In the data rows, 128 means zero.
Here are some points:
[143 255  58 206 130 124  65 125  96 184 186   7]
[112  66 156 170 104  99 179 129 107  63 113 168]
[119  70 176 166 102 117 172 140 100 134  91 104]
[150 160 144 172 110 112 100  85 123 100  92  45]
[119 167 162 174 126 125 132  98 122  82 127 128]
[164  53 160 129 116  80 137 121 120  53 132 132]
[114 203  73  66 153 165 118 185 149 197 121 144]
[146  79 151 146 129 102 144  86 136 142 117 155]
[ 97 130 175 190 149 114 207  90  87 113 118  88]
[157 221  80 139 152 122 118  76 121 164 123  62]
[149  43 234 119 128  96 174 129  96  78  92 129]
[ 97  55 180 116 143  82 144  78 124  86 101 168]
[121  79 183 167 130 102 160  96 107 105 140  94]
[131 178 117  77 174 183 173 178 128 148 197 193]
[136 118 147 141 117 123 160 107 126 128 107 156]
[113 198 121 155 111  99 145  56 139 161 104  77]
[121 152 152 149  89 126 114  95 130 103 175  75]
[119  42 172 133  65  90 165 132 106  83 128 189]
[ 94  33 213 126  92  77 155 127 113 106 115 173]
[147 255  55 170 175 143  41  75  88 169 150  59]
[162 159 131  71 175 187  50 154 105 245 214 167]
[100 152 136 192 121  79 111  79 119  96 158  51]
[166 195 111 169 133 102 102  90 118 125 141 123]
[146 213  74 132 109 157  89  72  83 139 134  29]
[168  32 163 169 113  71 152 128 150  56  60  97]
[134  94 167 143 110  81 118 134  89 112 122  58]
[ 97   3 201 180 101  43 169  93 113  44  89 134]
[118 157 124  33 120 191 195 174 125 166  83 219]
[165 237 153 140 135 117  91  61 112 117 112  75]
[152  37 243 108 128  94 169 132  94  78  89 130]
[150 255  97 211 135 160  98  67 150 129 153   8]
[135 200  94 140 100  92 137 107 143  93  97  83]
[180 143 176 138 127 154 150 118 157 134 111  39]
[196 234 108 167 115 134  95 116 111 150 119  43]
[126 162 122  52 122 178 182 162 125 162  92 207]
[ 93  41 158 151  90  45 171 129 156  87  80 132]
[151 122 134 116 115 135  99 104 101 130 172 109]
[119  27 148 123 138  40 164 127 127  74 117 162]
[115 168 132 182 115 100  61  77  53  89 115 134]
[ 81 160  60  86 155 185 156 216 216 103 135 183]
[107 120 134 119 121 145 161 115 101 107  96 142]
[162  69 166 150 138  77 138 154 130 182 116 168]
[133  74 175 172  90  50 201 127 106  81 135 149]
[185 223  83 185 119 157  97  53 107 138 192 117]
[ 94 157  93  81 161 193 137 176 150 197 104 228]
[ 93 178 117 151 109 122 116 111 171 141 113 117]
[135  92 150 162  89  85 111 144 134 162 171  90]
[ 55 132  85  33 110 174  90 222 199 149  72 193]
[ 88  63 207 148  87 100 119 131 112  82 126 134]
[ 99  23 138 114 120  99 168  96 125  65  80 154]
[173  66 131 169 124  96 184 124 202  14 135 113]
[ 91 142 103  74 180 178  99 167 111 221 157 120]
[169 171 113 195  96 124 128  96 110  98 136  84]
[118 111  59  91 150 168 105 225 208 115 183 135]
[129 142 168 140 162 134 137  65 127 117 148 109]
[151 208 114 127 135 148 110 114 137 104 157  48]
[121   3 142 174 122  84 136 119 123  36 135 124]
[122 209  58 119 170 180  84 202 191 255 173 141]
[156 202 150 158 112 131  58  90 116  91 118  97]
[116   3 153 136 130 101 107 146 102  94  91 152]
[129 168 162 135 107 124  85 114 164 120 115 129]
[102 169 136   8 251 120  45  67  26 255 182 164]
[149 145 127 122 133 119 157 165 103 142  96 129]
[156 126 147 122 102 108 125  66 105  38 122 127]
[126  93 148 151 118 149 120 130 101  98  87 162]
[149 127 148 148 130 123 155 113  92  98 119 131]
[126 133 125 125 127 101 143  94 132 134 109  82]
[105 133 129 151  75  87 109 106  97 163 123 110]
[133  99 160 135 113 117 173 110 134 125 103 172]
[147  66 195 157 117 112 184 135 119 108 107 130]
[164   0 164 159 110  86 176 116 133  93 127 176]
[143 158 109 204 129 147 121  85 131 150 128  84]
[ 99  96  74 116 134 220 121 255 163 149 131  98]
[154  50 166 164 131 122 126 112 150  86 145  62]
[135  88 160 210 121  79 161 144 137  77 121 104]
[143 172 105 148  97  86 134 104 131  80  95  85]
[ 98 123  71  89 155 182  79 189 163 220 184 114]
[164 212  96 168 140 143 116 138 121  63 145 106]
[148   0 221 135  63 120 132 112  71  90 108 115]
[101 127  53  74 158 200  63 205 173 240 193 113]
[128 141 100 131  96 156 176  82 131 130 155 104]
[ 79 196 115  79 146 159 116 147 137 140 113 221]
[107 173 100  57 133 159 159 173 175 158  97 242]
[ 61 105  70  94 146 201 103 222 206 162 144 174]
[141 127 123 174 130 134 137 100 119 120  82  93]
[135   0 158 177  85  82 132 133 131  43 149 135]
[ 77 222 102  73 147 173 110 160 139 149 116 229]
[147 172  61 134 140 133 123  85 111 111 139 119]
[152  62 173 134 125 109 206 130 122 111  66 139]
[168 255  59 206 161 105 137  90 114 174 124  64]
[165  63 192 193 118 125 183 114 177  93  91  89]
[ 87 185  81   6 185 186 108 169 103 182 130 187]
[100  94 123 140 144 160 127 104 124 163 124  92]
[105 113  61  63 143 211  84 187 151 160 144 159]
[134 153  97  87 165 145 117 206 135 221 141 198]
[125 137 121 142 121 101 136 138 116  61 126 121]
[138   0 186 147 118  90 129 123 146 114  79 187]
[132 255  46 161 129 140 109  43  92 148 108  54]
[151 217  70 159 125 132 105  97 113 109 123 115]
[129  52 170 188  86 140 129  94 107  83 117 139]
[163 207 111 156 140 124  94  80 156 148 128  20]
[165  34 150 149 124 135 224 132  96  90 112 103]
[107 170 148   8 247 139 130 149  65 255 213 186]
Here are 10 more points, each followed by its number:
[ 98  23 194 180 144 103 160 104 128  74  82 124] 0
[122 134 150 116 143  92 119  82  88 153 141  76] 1
[118 189 148  57 194 129  90 150  87 245 166 159] 2
[111 213 151  26 255 132  81  96  58 255 223 223] 3
[143 255  78 188 168 169  95  56  97 187 183  29] 4
[157  92 138 125 124 131 177  84  77  55 109 125] 5
[111 237  73 162 152 148  57  89 144 143 131  62] 6
[133 115  99  19 144 221 163 179 172 160 131 205] 7
[ 85 101 128 176 113 154 141 116 148  62 122 138] 8
[145 154 105 171  92 120 123  96  88 144  97 153] 9
Which two of these numbered points are nearest to each point below, ignoring the direction in which the first points spread most? Their numbers follow each, nearest first.
[165 102 137 122 126 138 188  79  76  46 105 114] > 5 9
[185  83 110 152  79 118 184 122  83  42 123 105] > 5 9
[ 93 119 124 175 115 153 140 113 137  70 123 127] > 8 0
[ 91 166 121  49 110 185 201 161 206 152 100 255] > 7 8
[ 81 183  50 143 129 180 109 205 210 168 138 124] > 8 0
[119 174 141  52 203 128  81 156  79 244 156 162] > 2 3
[118 132  91 100 170 193 104 177 127 191 128 133] > 0 8
[123 174 185   1 235 141  84 137 104 255 187 211] > 3 2
[149 124 177 178  81 138 123 115  68 109 149 143] > 9 5
[ 88 171 137 171  80 127 169  91 134  55 176 122] > 8 6
[137 121 175 123 123  91 141  93 134 108 127 100] > 1 0
[173 244  98 214 174 159  96  74  83 153 155  34] > 4 6
[140  64 174 171 133 105 164 156 109 115 103 135] > 0 9
[133 159 112   0 218 116  87 137  64 255 229 179] > 3 2
[ 72  41 196 137  74 139 130 121 135  42 114 122] > 8 0
[140 102 107 128 104  95 132 104 128 115 105 181] > 9 5
[172  65 169 114  73  64 216 129  70  36 102  92] > 5 1
[154  68 131 190 103  96 172 136 127 147 117 170] > 9 0
[126 112 112 187 126  94 142 117  87 136 100 112] > 9 0
[137  55 147 123 114 105 174  95 101  73 103 160] > 5 0
[119 204 140  37 215 133  77 157  76 255 168 163] > 2 3
[144 236  87 185 160 159  97  64 100 166 169  39] > 4 6
[151 185  42 139 140 138 122  85 115 109 147 105] > 5 6
[116 136  90  20 162 188 145 226 196 184 149 148] > 7 0
[ 97 188  97 158 116 114  62  98 108  87  94  56] > 6 1
[ 93 172 124  36  90 185 183 167 160 152 103 230] > 7 8
[114  88 117 216 152 110 135 137 125 146 114  91] > 0 6
[143  65 136 195  74 132 104  99  70  68 120 141] > 9 8
[123 138 188 133 110 117 116  79 119 135 172 112] > 1 0
[157  52 162 130 111  76 139 112 124  52 127 134] > 5 1
[142  68 194 121 107 132 203 104 101 121 117 150] > 5 0
[112 181  83 112 165  89 109 126  57  95 117 101] > 5 1
[189 236  94 140 119 122  86  84  79 108 188  65] > 4 6
[102 114  80  13 171 207 131 203 201 148 169 159] > 7 0
[ 92 160  94  31 140 164 197 162 201 186  59 244] > 7 0
[ 93 142 107  49 139 152 197 149 193 181  72 233] > 7 0
[159 150 147 180 108 107 100  98 134  88  84  42] > 6 4
[116 170 101  21 204 155 120 151 111 255 142 190] > 2 7
[149  19 161 145  87  75 135  74  99  70 100  79] > 1 5
[145 255  83 140 137 101 154  78  96 152 108  32] > 4 6
[138 255  78 196 130 127  75 123  93 167 178  25] > 4 6
[143  94 164 152 102 107 142 104  72  74 121 132] > 5 9
[ 93 183  46 113 127 159 176 192 200 168 128 168] > 8 7
[121  60 174 156  80 106 145  76 123  85  64 172] > 9 0
[119 169 113  23 175 140  88 129 123 255 121 204] > 2 3
[ 86 236 114  22 141 185 185 190 188 131  98 255] > 7 8
[107  95 178 174 152 109 134 103  80  89  29 108] > 0 9
[105  70 155 175  97  96 170 126 111  63 112 159] > 8 0
[ 76 126  40  37 107 189 151 212 188 129  86 186] > 7 8
[131  69 196 133 132 132 152 134 134 101  96 158] > 0 8
[141  21 151 145  81 134 144 140 102  39 124  89] > 5 8
[177 230  75 173 181 134  99  24 126 151 136  99] > 4 6
[157 208 155  50 254 152 129 143 125 253 151 135] > 2 3
Now 10 new points, numbered from 0 again:
[ 85 110 142 133 112  87 170  96 149  70 119  84] 0
[138  93 111  46 141 141  86 229 126 214 140 161] 1
[118  43 171 142  65  90 163 127 116  88 138 188] 2
[125 148  90  87 121 162 146 197 176 123 110 190] 3
[157 255  19 168 175  95  40  90  87 148 142   5] 4
[101 178 152 141 159 143 122  77 116 163 134  77] 5
[ 93 209 110  97 162 185 116 193 140 203 130 198] 6
[115 197 104 199 164 174 109 111 127  99 157  79] 7
[147 141 139 118 111 121 124  86 112  62 122 140] 8
[151  58 159 157 135 110 159 100 105  87  86 125] 9
The same question for these:
[151 148  89  55 145 148 108 173 162 232 174 111] > 1 2
[133  63 175 142 112  61 116  78 101  28 128 132] > 8 9
[110  20 141 123 124 114 181  86 149  51 121  66] > 0 9
[102 114  74  88 153 182  79 194 161 213 184 113] > 1 2
[149  58 165 152 130 113 166 100 104  92  90 128] > 9 8
[114 130 193 129 157 101 134  83  99 148 119 128] > 5 9
[127   3 194 166  68  84 180 103 125  94 116 162] > 2 9
[116 142  66  43 169 174  78 190 181 206 152 155] > 1 3
[148 255  98 147 132  78  66 113 160 115 151  34] > 4 0
[143 172 137 132 136 116 125  54 140 122 126  67] > 5 0
[179 219  96 141 122 117  90  81  88 110 174  77] > 8 4
[164 130 122 157 103 124  84  75 108  72 192 100] > 8 7
[115  28 147  94 109  95 121 135 125  90 133 170] > 2 1
[152 249 103 145 124  80  72 114 155 114 150  34] > 4 0
[106 182 140  52 173 153 195 172 115 232  93 240] > 6 3
[174 168  92 179 137 100  92 114 118 132 116  57] > 4 9
[171  32 174 167 125  98 140 117 147 107 109 132] > 9 2
[179 241  91 146 114 136  78  75  76 174 117  41] > 4 5
[175 216  85 178 175 173  82 116 120 112 160  64] > 7 9
[ 93 100 156 139 149  89 168 127 135  93 157 126] > 0 9
[152 248  18 207 103 159  47 101 102 143 145  52] > 4 7
[131 159 126 168 130 143 102  89 141 159 108  73] > 5 9
[117 139  90  89 127 157 147 193 178 109 105 198] > 3 6
[124 124 101  96 127 149 147 184 169 108 107 189] > 3 6
[133  99 122 153 131 115 114 100 123 116  64 107] > 9 5
[ 90 104 172 160 144  85 165  94 105 120 131 129] > 5 9
[116  48 150 131 100  91 140  99 124  77 158 164] > 2 8
[ 80  22 167 148  91  36 182 128 159  79  71 136] > 0 2
[162 255  55 122 169 136  67  60  86 142 146  57] > 4 8
[ 95 108  69  75 160 206  85 222 222 210 197 103] > 1 3
[158 141 132 128 127 105 160 164  96 132  94 112] > 9 8
[116  33 155 120  68  90 148  93 111  89 131 143] > 2 8
[174 255  83 127  95 128  64  85 101 120 103  37] > 4 8
[163 216  87 163 122 153 104  66 109 143 182 140] > 8 7
[101 156  31  29 181 187  48 164 107 239 186 160] > 1 2
[145 226  98 146 137 103 151  83  95 146 107  46] > 5 0
[104 195 141  51 164 144 149 174 123 192 140 252] > 6 2
[106 198 142  32 191 131 155 196 114 214 151 225] > 6 2
[123 114 112 140 135 123 116 109 135 118  66 109] > 9 0
[150  41 161 127  60  77 123 116  96  74 157 160] > 2 8
[128 132 167 142 155 133 142  68 124 117 144 124] > 5 9
[ 94  99 133 136 128  94 136 111 122 109 103  81] > 0 9
[117 255 111 153 178 151  71  71 125 146 113 100] > 5 7
[122  59 148 157 123 146  98 134 123 104  76 141] > 9 6
[134  73 172 182  85 119 153  70 138 138 170 169] > 2 9
[187 213 116 136  59 129 127  77  92 156 181 134] > 8 2
[ 95  90 163 102  97 112 135  92 103 170 119 179] > 2 6
[ 99 169  44  62  69 147 159 193 200  98  80 154] > 3 2
[176  53 185 182 127 101 137 115 129  90 121 137] > 9 8
[116 124 208 143 110  77 107 124 100 140 123 126] > 5 9
[128 137  87  40 188 161 110 157  66 255 131 209] > 1 6
[159 143  83  55 139 142 110 166 163 242 177 101] > 1 2
[146 206 133 117 210 111  95 106 104 110 173  76] > 5 8
